31; 58; 21; -17; -6; 22; 27
-29; -20; -28; 35; 17; -14; 41
-2; 17; 2; 14; -8; 73; 26
-30; -21; -30; 35; 23; -7; 48
10; 48; 10; 25; -40; -29; 23
22; 26; 2; -39; 54; -19; 40
30; 21; 29; -38; -17; 14; -44
-1; 14; -10; 10; 13; -64; 35
-4; -11; -13; -16; 54; 33; 37
1; 21; -8; 14; 4; -65; 36
=>
31; -29; -2; -30; 10; 22; 30; -1; -4; 1
58; -20; 17; -21; 48; 26; 21; 14; -11; 21
21; -28; 2; -30; 10; 2; 29; -10; -13; -8
-17; 35; 14; 35; 25; -39; -38; 10; -16; 14
-6; 17; -8; 23; -40; 54; -17; 13; 54; 4
22; -14; 73; -7; -29; -19; 14; -64; 33; -65
27; 41; 26; 48; 23; 40; -44; 35; 37; 36

10; -2; -8; -19; 6; 11; 36
-8; 2; 7; 16; -5; -10; -30
5; -1; -4; -10; 3; 6; 18
11; -2; -9; -22; 7; 12; 40
-11; 2; 9; 23; -7; -13; -42
16; -3; -13; -33; 10; 19; 60
-7; 1; 6; 14; -5; -8; -27
2; 0; -2; -4; 1; 3; 8
-6; 1; 5; 12; -4; -7; -21
-8; 2; 7; 16; -5; -10; -30
11; -2; -9; -22; 7; 13; 41
-15; 3; 12; 30; -9; -17; -55
=>
10; -8; 5; 11; -11; 16; -7; 2; -6; -8; 11; -15
-2; 2; -1; -2; 2; -3; 1; 0; 1; 2; -2; 3
-8; 7; -4; -9; 9; -13; 6; -2; 5; 7; -9; 12
-19; 16; -10; -22; 23; -33; 14; -4; 12; 16; -22; 30
6; -5; 3; 7; -7; 10; -5; 1; -4; -5; 7; -9
11; -10; 6; 12; -13; 19; -8; 3; -7; -10; 13; -17
36; -30; 18; 40; -42; 60; -27; 8; -21; -30; 41; -55

19; 60; 7
15; 62; 59
20; 60; 5
23; 57; -35
26; 57; -56
17; 59; 17
16; 62; 30
19; 59; 8
24; 56; -56
16; 60; 25
18; 62; 37
22; 58; -32
=>
19; 15; 20; 23; 26; 17; 16; 19; 24; 16; 18; 22
60; 62; 60; 57; 57; 59; 62; 59; 56; 60; 62; 58
7; 59; 5; -35; -56; 17; 30; 8; -56; 25; 37; -32

10; 28; 13; 31; 6; 7; 30; 28; 9
10; -23; -9; -19; -15; 45; -13; -31; 46
-29; -42; -22; -43; 41; 65; -47; 57; 54
-22; -2; -27; 10; -30; 44; 11; 31; 46
51; 37; 54; 28; 43; -18; 28; -10; -18
-12; 13; -12; 23; -18; 29; 23; 36; 31
17; 56; 26; 60; 2; -15; 57; 37; -10
30; 2; 34; -9; 56; 12; -10; 3; 7
70; 71; 64; 70; 0; -43; 73; -40; -33
=>
10; 10; -29; -22; 51; -12; 17; 30; 70
28; -23; -42; -2; 37; 13; 56; 2; 71
13; -9; -22; -27; 54; -12; 26; 34; 64
31; -19; -43; 10; 28; 23; 60; -9; 70
6; -15; 41; -30; 43; -18; 2; 56; 0
7; 45; 65; 44; -18; 29; -15; 12; -43
30; -13; -47; 11; 28; 23; 57; -10; 73
28; -31; 57; 31; -10; 36; 37; 3; -40
9; 46; 54; 46; -18; 31; -10; 7; -33

17; -11; 5; -26; 0; 3; 7; -6; 5
15; 10; 6; -17; -1; 19; 6; 10; 19
-15; 3; -4; 28; 2; -15; -19; 0; -18
-24; -6; -6; 54; -9; -20; -31; 0; -25
22; 35; 6; -26; 12; 47; 25; -3; 25
-3; 28; -2; -24; 14; 0; 9; -4; 4
6; 46; 1; -28; 21; 31; 26; -6; 17
=>
17; 15; -15; -24; 22; -3; 6
-11; 10; 3; -6; 35; 28; 46
5; 6; -4; -6; 6; -2; 1
-26; -17; 28; 54; -26; -24; -28
0; -1; 2; -9; 12; 14; 21
3; 19; -15; -20; 47; 0; 31
7; 6; -19; -31; 25; 9; 26
-6; 10; 0; 0; -3; -4; -6
5; 19; -18; -25; 25; 4; 17

41; 34; 34; -25; 26; 1; -35; -24; -48; -27
-40; -36; -35; 24; -25; -2; 36; 23; 49; 26
56; 42; 40; -20; 11; 15; -23; -25; -56; -21
19; 43; 42; 24; -30; 56; -37; 20; -31; 23
=>
41; -40; 56; 19
34; -36; 42; 43
34; -35; 40; 42
-25; 24; -20; 24
26; -25; 11; -30
1; -2; 15; 56
-35; 36; -23; -37
-24; 23; -25; 20
-48; 49; -56; -31
-27; 26; -21; 23
